Some points:
(-0.61, -0.62, -0.56, -0.55, -0.56, -0.57, -0.35, -0.11, 0.11, 0.81,
 1.13, 1.38, 1.02, 0.27, -0.37, -0.57, -0.57, -0.53, -0.43, -0.24,
 -0.21, -0.30, -0.38, -0.45)
(0.82, -0.30, -0.56, -0.55, -0.56, -0.57, -0.60, -0.61, -0.64, -0.67,
 -0.62, -0.02, 0.88, 1.93, 2.51, 2.33, 1.42, -0.22, -0.43, -0.47,
 -0.43, -0.07, -0.24, -0.46)
(-0.61, -0.62, -0.56, -0.55, -0.56, -0.42, -0.16, 0.23, 0.77, 1.09,
 1.13, 0.35, -0.67, -0.67, -0.57, -0.57, -0.57, -0.50, -0.43, -0.47,
 -0.49, -0.49, -0.48, -0.46)
(-0.41, -0.62, -0.56, -0.55, -0.56, -0.57, -0.60, -0.61, -0.62, -0.07,
 0.83, 1.59, 1.87, 1.75, 0.60, -0.57, -0.57, -0.53, -0.43, -0.46,
 -0.36, -0.49, -0.48, -0.45)
(1.37, 2.45, 2.08, 1.93, 1.70, 1.28, 0.55, -0.34, -0.64, -0.67,
 -0.62, -0.64, -0.67, -0.67, -0.57, -0.57, -0.57, -0.53, -0.43, -0.47,
 -0.49, -0.49, 0.35, 1.57)
(0.20, 0.22, 0.35, 0.15, -0.07, -0.31, -0.42, -0.28, -0.28, -0.37,
 -0.45, -0.64, -0.67, -0.67, -0.57, -0.57, -0.57, -0.27, 0.04, -0.04,
 -0.24, -0.12, 0.11, 0.16)
(-0.61, -0.62, -0.56, -0.55, -0.31, -0.14, 0.12, 0.48, 0.90, 1.13,
 1.31, 0.40, -0.38, -0.67, -0.57, -0.57, -0.57, -0.53, -0.17, -0.47,
 -0.49, -0.49, -0.48, -0.46)
(-0.61, 1.37, 2.77, 3.02, 2.90, 2.95, 2.62, 1.53, -0.17, -0.67,
 -0.62, -0.64, -0.67, -0.67, -0.57, -0.57, -0.57, -0.53, -0.43, -0.47,
 -0.49, -0.49, -0.48, 0.65)
(-0.45, 2.34, 3.42, 3.40, 3.55, 3.04, 1.87, -0.04, -0.64, -0.67,
 -0.62, -0.64, -0.67, -0.67, -0.57, -0.57, -0.57, -0.53, -0.43, -0.47,
 -0.49, 0.52, 2.54, 4.42)
(1.09, 1.14, 0.14, -0.53, -0.56, -0.57, -0.60, -0.61, -0.64, -0.67,
 -0.62, -0.64, -0.67, -0.67, -0.06, 0.63, 1.63, 2.91, 2.70, 2.02,
 0.96, 0.16, -0.27, -0.46)
(-0.30, -0.62, -0.56, -0.55, -0.56, -0.56, -0.39, -0.11, 0.06, 0.35,
 0.35, -0.23, -0.67, -0.67, -0.57, -0.57, -0.57, -0.38, -0.43, -0.47,
 -0.42, -0.34, -0.42, -0.46)
(3.01, 0.38, -0.56, -0.55, -0.56, -0.57, -0.60, -0.61, -0.64, -0.67,
 -0.62, -0.64, -0.67, -0.67, -0.57, -0.57, -0.49, 0.79, 1.74, 2.39,
 3.37, 4.51, 4.61, 3.18)
(-0.34, -0.55, -0.56, -0.55, -0.56, -0.57, -0.60, -0.61, -0.64, -0.67,
 -0.62, -0.02, 0.97, 2.14, 2.96, 3.33, 2.66, 1.04, -0.43, -0.47,
 -0.49, -0.49, -0.01, -0.37)
(-0.03, -0.15, -0.56, -0.55, -0.56, -0.57, -0.60, -0.61, -0.64, -0.60,
 -0.36, 0.02, 0.13, -0.06, -0.08, -0.36, -0.57, -0.53, -0.43, -0.21,
 0.04, 0.22, 0.50, 0.28)
(0.25, -0.15, -0.56, -0.55, -0.56, -0.57, -0.60, -0.61, -0.64, -0.44,
 -0.09, 0.11, 0.01, -0.18, -0.55, -0.57, -0.57, -0.53, -0.40, -0.20,
 0.29, 0.11, 0.05, 0.16)
(-0.61, -0.62, -0.56, -0.55, -0.56, -0.57, -0.52, -0.26, 0.11, 0.58,
 1.25, 1.41, 0.87, 0.38, -0.35, -0.57, -0.57, -0.53, -0.43, -0.17,
 -0.27, -0.31, -0.48, -0.46)
(-0.61, -0.62, -0.51, 0.32, 0.55, 0.80, 1.14, 1.66, 1.74, 0.92,
 -0.50, -0.64, -0.67, -0.67, -0.57, -0.57, -0.57, -0.53, -0.43, -0.47,
 -0.49, -0.49, -0.48, -0.46)
(-0.61, -0.62, -0.56, -0.55, -0.56, -0.54, -0.48, -0.03, 0.19, 0.63,
 1.18, 1.35, 0.93, 0.34, -0.52, -0.57, -0.57, -0.53, -0.43, -0.16,
 -0.03, -0.08, -0.47, -0.46)
(0.34, -0.11, -0.02, -0.29, -0.56, -0.57, -0.60, -0.61, -0.64, -0.67,
 -0.62, -0.64, -0.67, -0.67, -0.57, 0.29, 1.76, 3.52, 3.95, 3.43,
 2.53, 0.99, -0.48, -0.46)
(0.76, 0.70, -0.55, -0.55, -0.56, -0.57, -0.60, -0.61, -0.64, -0.67,
 -0.62, -0.54, 0.32, 1.39, 2.67, 3.60, 3.28, 1.37, -0.43, -0.47,
 -0.49, -0.03, -0.18, -0.46)
(-0.23, -0.62, -0.56, -0.55, -0.56, -0.57, -0.60, -0.61, 0.08, 0.74,
 1.58, 1.93, 1.95, 0.90, -0.37, -0.57, -0.57, -0.53, -0.43, -0.25,
 -0.49, -0.49, -0.48, -0.46)
(-0.61, -0.62, 0.54, 1.15, 1.17, 1.19, 1.56, 1.63, 1.17, 0.02,
 -0.62, -0.64, -0.67, -0.67, -0.57, -0.57, -0.57, -0.53, -0.43, -0.47,
 -0.49, -0.49, -0.48, -0.46)
(0.05, 0.96, 1.49, 1.45, 1.19, 1.15, 0.92, 0.34, -0.49, -0.67,
 -0.62, -0.64, -0.67, -0.67, -0.57, -0.57, -0.57, -0.53, -0.43, -0.47,
 -0.49, -0.49, -0.48, -0.36)
(-0.61, -0.62, -0.56, -0.55, -0.34, -0.18, 0.01, 0.24, 0.48, 0.29,
 -0.62, -0.64, -0.67, -0.67, -0.57, -0.57, -0.57, -0.53, -0.43, -0.47,
 -0.49, -0.49, -0.48, -0.46)
(-0.61, -0.62, -0.56, -0.55, -0.56, -0.57, -0.60, -0.40, 0.22, 0.76,
 1.59, 1.80, 1.45, 0.50, -0.57, -0.57, -0.57, -0.53, -0.43, -0.47,
 -0.31, -0.49, -0.48, -0.46)
(0.87, 0.82, 0.38, -0.40, -0.56, -0.57, -0.60, -0.61, -0.64, -0.67,
 -0.62, -0.64, -0.67, -0.67, -0.46, 0.29, 1.54, 2.90, 3.37, 3.52,
 3.59, 2.56, 1.29, -0.01)
(-0.61, -0.62, -0.54, 0.03, 0.07, 0.05, 0.42, 0.67, 0.80, 0.69,
 0.12, -0.64, -0.67, -0.67, -0.57, -0.57, -0.57, -0.53, -0.43, -0.47,
 -0.49, -0.43, -0.48, -0.46)
(0.22, 0.11, -0.56, -0.55, -0.56, -0.57, -0.60, -0.61, -0.64, -0.61,
 -0.11, 0.51, 1.07, 1.35, 1.30, 0.55, -0.26, -0.53, -0.43, -0.39,
 -0.25, 0.02, 0.07, -0.38)
(0.10, 0.31, -0.25, -0.55, -0.56, -0.57, -0.60, -0.61, -0.64, -0.67,
 -0.62, -0.31, 0.44, 1.08, 1.99, 1.94, 1.85, 0.43, -0.41, -0.47,
 -0.49, -0.13, 0.04, 0.04)
(-0.61, -0.62, -0.56, -0.55, -0.01, 0.28, 0.57, 1.17, 1.63, 1.08,
 -0.10, -0.64, -0.67, -0.67, -0.57, -0.57, -0.57, -0.53, -0.43, -0.47,
 -0.49, -0.49, -0.48, -0.46)
(1.08, 0.46, -0.10, -0.55, -0.56, -0.57, -0.60, -0.61, -0.64, -0.67,
 -0.56, 0.14, 0.58, 0.92, 0.99, 0.47, -0.21, -0.53, -0.43, -0.34,
 -0.01, -0.11, 0.09, -0.12)
(-0.61, -0.62, 0.85, 1.31, 1.40, 1.59, 1.91, 2.26, 2.05, 1.23,
 -0.21, -0.64, -0.67, -0.67, -0.57, -0.57, -0.57, -0.53, -0.43, -0.47,
 -0.49, -0.49, -0.48, -0.46)
(-0.42, -0.62, -0.56, -0.55, -0.56, -0.46, -0.38, -0.14, 0.14, 0.45,
 0.54, -0.28, -0.67, -0.67, -0.57, -0.57, -0.57, -0.53, -0.41, -0.47,
 -0.49, -0.33, -0.48, -0.46)
There is one direction along which these points spread out most. Take the direction at right angles to it along which they spread out most. Go by this last direction. Where along it does each point below lie, from 0 to 99? 50 is the average, and the first point above lies past it. One standard deviation of the points above along it is 16.
(0.20, 0.22, 0.35, 0.15, -0.07, -0.31, -0.42, -0.28, -0.28, -0.37,
 -0.45, -0.64, -0.67, -0.67, -0.57, -0.57, -0.57, -0.27, 0.04, -0.04,
 -0.24, -0.12, 0.11, 0.16) >> 46
(-0.23, -0.62, -0.56, -0.55, -0.56, -0.57, -0.60, -0.61, 0.08, 0.74,
 1.58, 1.93, 1.95, 0.90, -0.37, -0.57, -0.57, -0.53, -0.43, -0.25,
 -0.49, -0.49, -0.48, -0.46) >> 68
(-0.61, -0.62, 0.54, 1.15, 1.17, 1.19, 1.56, 1.63, 1.17, 0.02,
 -0.62, -0.64, -0.67, -0.67, -0.57, -0.57, -0.57, -0.53, -0.43, -0.47,
 -0.49, -0.49, -0.48, -0.46) >> 46
(-0.61, -0.62, -0.56, -0.55, -0.56, -0.54, -0.48, -0.03, 0.19, 0.63,
 1.18, 1.35, 0.93, 0.34, -0.52, -0.57, -0.57, -0.53, -0.43, -0.16,
 -0.03, -0.08, -0.47, -0.46) >> 64
(1.09, 1.14, 0.14, -0.53, -0.56, -0.57, -0.60, -0.61, -0.64, -0.67,
 -0.62, -0.64, -0.67, -0.67, -0.06, 0.63, 1.63, 2.91, 2.70, 2.02,
 0.96, 0.16, -0.27, -0.46) >> 34
(-0.61, -0.62, -0.56, -0.55, -0.56, -0.57, -0.60, -0.40, 0.22, 0.76,
 1.59, 1.80, 1.45, 0.50, -0.57, -0.57, -0.57, -0.53, -0.43, -0.47,
 -0.31, -0.49, -0.48, -0.46) >> 68
(-0.30, -0.62, -0.56, -0.55, -0.56, -0.56, -0.39, -0.11, 0.06, 0.35,
 0.35, -0.23, -0.67, -0.67, -0.57, -0.57, -0.57, -0.38, -0.43, -0.47,
 -0.42, -0.34, -0.42, -0.46) >> 58
(-0.42, -0.62, -0.56, -0.55, -0.56, -0.46, -0.38, -0.14, 0.14, 0.45,
 0.54, -0.28, -0.67, -0.67, -0.57, -0.57, -0.57, -0.53, -0.41, -0.47,
 -0.49, -0.33, -0.48, -0.46) >> 58
(-0.61, -0.62, 0.85, 1.31, 1.40, 1.59, 1.91, 2.26, 2.05, 1.23,
 -0.21, -0.64, -0.67, -0.67, -0.57, -0.57, -0.57, -0.53, -0.43, -0.47,
 -0.49, -0.49, -0.48, -0.46) >> 46
(-0.61, -0.62, -0.56, -0.55, -0.31, -0.14, 0.12, 0.48, 0.90, 1.13,
 1.31, 0.40, -0.38, -0.67, -0.57, -0.57, -0.57, -0.53, -0.17, -0.47,
 -0.49, -0.49, -0.48, -0.46) >> 60
(0.22, 0.11, -0.56, -0.55, -0.56, -0.57, -0.60, -0.61, -0.64, -0.61,
 -0.11, 0.51, 1.07, 1.35, 1.30, 0.55, -0.26, -0.53, -0.43, -0.39,
 -0.25, 0.02, 0.07, -0.38) >> 60
